One turn sends every row of this set to another row. A few are shown first. Where does it send the rows asked after them?
vufa: [-1.23  0.85 -0.80  0.65 -0.56 -1.24  0.43  0.70  1.85  1.48  1.85 -1.90
  0.57  0.57 -3.11 -0.33 -1.73 -0.44 -1.66  0.47 -0.60  2.72 -1.19  2.61
  1.56  0.01 -2.73 -0.29  1.09  1.03  0.62 -0.05 -2.45]
dena: [-0.83 -0.77  0.58  0.47  1.27 -0.47 -1.13 -2.46  0.73 -1.26 -0.10  0.97
  1.47  0.01  2.02 -1.36  0.92  0.62 -0.86  0.49 -2.90 -3.17  2.84  0.33
 -1.40 -0.70  1.45 -0.57  2.92  1.42 -0.67 -0.72  1.57]
bisin: [-0.42 -0.83  2.24 -1.79 -1.52  0.66  0.28 -1.53 -1.34 -1.97 -1.58 -0.96
 -0.08  0.60  1.36  0.16  0.73 -1.82  1.73 -0.51  1.53  2.13  0.58  0.87
  0.36  1.54  3.35 -0.29 -2.39 -2.20 -0.38  2.08  0.14]
Dab: [ 0.95 -1.35  1.62  1.42  0.77 -1.30 -1.10 -0.86 -0.39 -1.29 -3.17 -3.19
 -0.78  1.52  1.05 -0.65  1.58 -2.31  0.95 -2.44  1.78  0.93 -1.19  0.27
 -1.10  0.97  0.78  0.30 -0.61 -2.21 -0.81  1.42  0.50]
zusov: [ 1.91 -0.21 -0.26  1.14  0.12  2.64 -0.38 -2.30  0.17  0.27  2.15  0.01
 -1.34 -1.30  0.29  2.44 -0.09  0.97 -0.37 -2.40 -1.60 -1.63  1.04 -2.71
 -0.83 -1.13  0.26 -2.09 -1.81 -0.05  0.24 -0.97 -0.90]
nipa: [ 0.46  0.24  1.43 -0.73 -0.77 -0.68 -0.78 -2.03  0.59  0.03 -1.68 -2.43
 -0.45  0.19 -0.74  2.77  1.50 -1.27 -2.12 -2.37 -0.22  2.73 -0.36 -0.26
 -0.04  0.84  1.15  0.44 -2.10 -1.77 -0.37  2.67 -0.53]
topob: [ 1.38  0.50  1.19 -2.87 -2.21  0.51 -0.20  0.20 -0.56 -0.77 -1.64  3.76
  0.58  1.15  0.35 -0.25 -0.34  1.46 -0.09  0.57  1.92  0.47  0.18 -1.14
  0.24  1.91  0.83  0.85 -0.59 -1.56 -1.57 -1.14  2.43]
nazum: [-0.15  0.56  2.39  0.64  0.18  1.57 -0.83 -1.41  0.29 -1.43  0.10  2.00
  1.93 -0.76  1.62 -0.46 -0.26  1.14 -2.71  0.83 -1.84 -2.63  1.57  0.75
 -0.16 -2.37  1.64 -0.78  0.75  1.44 -0.45 -0.91  2.62]
Kenol: [ 2.79 -1.63  0.30  2.38  0.03  0.23 -1.36 -3.13 -1.02  0.88  0.78 -0.02
 -2.31  1.38  1.44  0.08 -0.77 -1.25  1.11 -1.06 -0.19 -1.79  1.83 -1.93
 -3.03 -1.37 -1.15 -0.72  0.08  0.48 -0.25 -1.56  0.49]
kulip: [ 1.72  2.00 -0.62 -1.25 -1.78 -2.04 -0.80  1.40  1.86 -1.02 -2.10  2.41
 -0.42  0.27 -1.24  2.01  0.42  0.58 -1.77 -0.66  1.07  0.44  0.53 -2.19
 -0.41  0.46 -0.03  1.27  0.86 -0.89 -0.60  0.68 -1.05]
tir: [-2.05 -0.43  0.24 -1.27 -1.65  1.50  1.75  0.19 -0.59  0.58  2.50  0.00
  1.46  0.96 -1.35 -2.17 -2.58  0.01  0.93  1.86  0.03  2.74 -0.62  3.75
  2.25  1.12 -0.88 -1.18 -0.24  0.26  0.01 -0.99 -0.74]
zom: [-1.70 -1.79 -0.74  1.72  0.81 -0.50  0.92  1.44  0.68 -0.49  0.89 -2.02
  1.27  1.52 -1.35 -3.68 -1.29 -0.69  2.09  0.21  0.19  0.87 -2.05  2.95
  0.69  1.22 -2.47 -1.02  1.71  0.62 -0.20 -1.27 -1.46]
bilon: [-1.26 -0.60  1.31 -0.64 -1.46  0.44  1.57 -0.04 -2.47  1.78  2.06 -1.43
  0.82 -0.30 -1.30 -2.26 -2.78  0.90  1.26  1.28 -0.10  2.84 -0.97  3.49
  2.16  1.49 -0.73 -1.78 -0.25  0.16  0.28  0.00  0.60]
dilu: [ 1.48 -1.34  1.41  1.31 -0.86  1.10 -0.94 -1.75  0.26 -1.00  1.71  1.55
 -1.44 -2.02  0.75 -0.40 -1.26 -1.01  2.11  0.51  0.49 -2.20  2.51 -1.75
 -1.77 -0.13  1.75 -1.40 -2.52  1.39  1.02 -0.32  0.31]
ripel: [ 0.17  1.87  0.16  1.29  0.51 -0.30 -0.33 -1.04  0.23 -0.81 -0.69  0.94
  0.63 -1.02  2.00  0.62  0.14  0.44 -2.61  0.09 -2.35 -2.55  3.01  1.04
 -1.09 -2.81  1.36 -1.45  2.95  0.49 -0.24 -1.14  0.12]
tifo: [-0.73  0.51 -0.03  0.60 -0.64 -1.98  0.13  0.33  0.30  1.21  2.36 -2.30
 -0.09  0.11 -2.64 -0.28 -1.77  0.46 -0.33 -0.02 -0.16  2.73 -1.38  1.97
  2.42 -0.80 -1.77 -0.59  1.44  1.32  1.55  2.07 -2.31]
tupun: [-1.62 -2.65 -0.08  2.19  0.32 -0.79  1.49  1.43 -1.21 -0.49  0.43 -2.68
  1.05  0.86 -1.49 -2.55 -1.60 -0.19  2.36 -0.69 -1.30  1.18 -2.26  2.33
  0.24  0.98 -2.32 -1.14  1.53  1.30 -0.31  1.02 -1.43]
rul: [ 0.94 -1.36 -0.98 -0.59  0.23 -1.15 -0.10  1.19  0.86 -1.90 -3.21  1.63
  0.75  1.34  0.04 -0.88  1.43  0.80  1.23 -1.62  0.30 -1.21 -0.51 -2.23
 -2.01  3.11 -0.50  0.82  1.53 -1.47 -2.03 -0.78  0.46]

tir -> zom
Kenol -> zusov
Dab -> nipa
Where do these go?
bilon -> tupun
nazum -> dena
kulip -> topob

